In the rows, 128 means zero.
The rows below come in pairs that one turn or mirror swaps. Which row does each named row swap with?
The rows were stretched afterwards, more along some directions than others.
Pezu: [133  91 167 144 156 106 140 146 144 115 128  91 143 140 103 139  81]
lokol: [123 115 137 105 122 116 156  96 116 146 134 116 150 117 115 126 132]
Zetu: [102 136 147 127  94 120 156  99 121 144 128 158 111 132  92 158 131]
bub: [120 148 128 105 104 139 110 147 134 106 123 156 117 134 134 116 141]
dimi: [147 134 132 145 118 161  97 144 150 134 152 157 130 131 145 141 144]
fefan: [132 144 135 134  81 154 128 112 125 146 130 153 131 108  91 137 176]
kasol: [110  96 156 148 173 116 115 168 178  99 128 126 116 129 150 142 108]
dur: [100 146 140 122 129 106 144  95  96 137 118 123 130 102 120 157 151]
kot: [140 179 121 103 107 165 141 138 115 142 112 166 102 137 131 107 164]
Rudet: [124 126 111 109  99 115 161  97  92 130 106 133 146 102 150 142 140]
Vus: [135 135 147 126 148 109 123 150 121 125 104 112 118 121 126 112 154]
riroz: [129 105 106 121 169  99 111 135 127 109 105  81 141 105 134 155 106]
sabov: [126 142 127 110 142 135 151 122 109 134 102 103 111 126 132 125 113]
sirif: [128 138 150 168 135 136 103 132 140 137 143 120 123 152 140 127 121]
Ligeg: [116 149 129 123 151 137 117 140 136 116 139 165 113 154 102 134 153]
Gevaz: [122 140 136 112 103 139 126 113 141 111 140 160 132 164 115  99 158]
gesol: [142 146 115 129 121 138 138 111 116 137 135 126 120 127 120 131 123]
redab: [149 117 135 123 120 134 121 124 138 115 133 126 141 138 137 124  92]
bobop: [132 150 118 130 111 169 118 134 149 120 145 162 118 137  98 126 177]
Mezi: [117 111 133 135 188 113 156 116 134 144 128  90 136  92  83 162 124]
Dol: [ 96 123 136 121 160  93 142 117 112 135 128 110 116 130 106 147  98]
vemud: [111 121 156 136 147 114 164 139 138 137 122 126  98 109 108 191 124]
kotu: [125 164 154 102 133 136 137 136 144 120 119 126 104 132 138 128 130]
tepu: [107 108 133 135 175 109 159 138 117 145 125  88 129 127 113  98 100]
mizen: [130 129 141 154 111 121  96 146 143  99 124 162  99 152 124 138 145]
vaku: [154 128 139 133 120 132 146 161 103 124 120  93 127 143 152 132 101]
Vul: [111 113 131 131 131 140 118 145 146 123 139 163 116 129 125 125 176]
rufe: [111 116 151 150 109 128 130 138 141 115 160 114 134 158 133 141 120]
dirar: [132 103 136 141 169 115 136 114 125 164 130 108 156  81 129 163 113]
narev: [ 98 108 126 142 116 129 128 136 157 103 139 158 116 134 127 124 133]
zusa: [127 136 127 122 120 125 135 128 143 116 118 126 127 117 116 177 183]
rulek: [103 129 141 115  84 142 151 126 138 118 123 148  99 122 119 163 172]
Tegep: [117 141 140 130 170 116 125  97 150 126 133 107 115 102 119 167 132]
rali: [117 106 121 130 137 104 146  94 108 133 115  99 177 100 141 126  86]
Zab: [140 161 135  91 140 157 161 151 125 136 115 114 103 131 121 138 129]
pase: [159 150 116 136 137 140 122 143 116 131 112 108 128 151 115 136 131]
givur: [117 164 136 103 120 139 141 136 114 149 109 157 104 129 135 111 157]
vuzip: [109 124 162 147 134 119 128 157 152 120 127 147  85 138 130 176 107]
Pafa: [118 134 157 129 114 151 139 166 136 113 149 129 137 147 152 126 138]
zep: [114 104 130 141 183 105 138 109 161 129 129  83 144  92 118 170 100]
Botun: [108  94 140 155 148 105 159 114 103 136 129 113 161 119 127 158  60]
ledit: [112 114 142 153 128 136 131 154 127 146 136 148 118 166 110  99 132]
peta: [107 104 156 161 116 113 120 115 155 128 129 134 146  91 136 170 147]
dum: [126 141  96 114 109 137 104 135 116 120 129 128 123 153 121 120 170]
Musi: [107 143 120  98 107 139 174 100 117 143 120 158 108 117  98 171 149]
nef: [135 119 158 139 164 131 126 186 142 118 127 122 125 131  94 149 123]
Duk: [129 131 117 107 123 118 164  94 111 147 116 115 144  72 117 143 152]
mun: [120 145 114 134  98 156 130 110 137 148 150 145 133 145  98 117 169]
Gofot: [134 145 156 148  99 141 103 159 131  99 127 137 115 133 138 156 128]
dele: [142  94 141 155 183 128 112 175 138 125 122 107 125 129 130 123  88]

riroz swaps with dum
Botun swaps with Pafa
Mezi swaps with bobop
mun swaps with zep

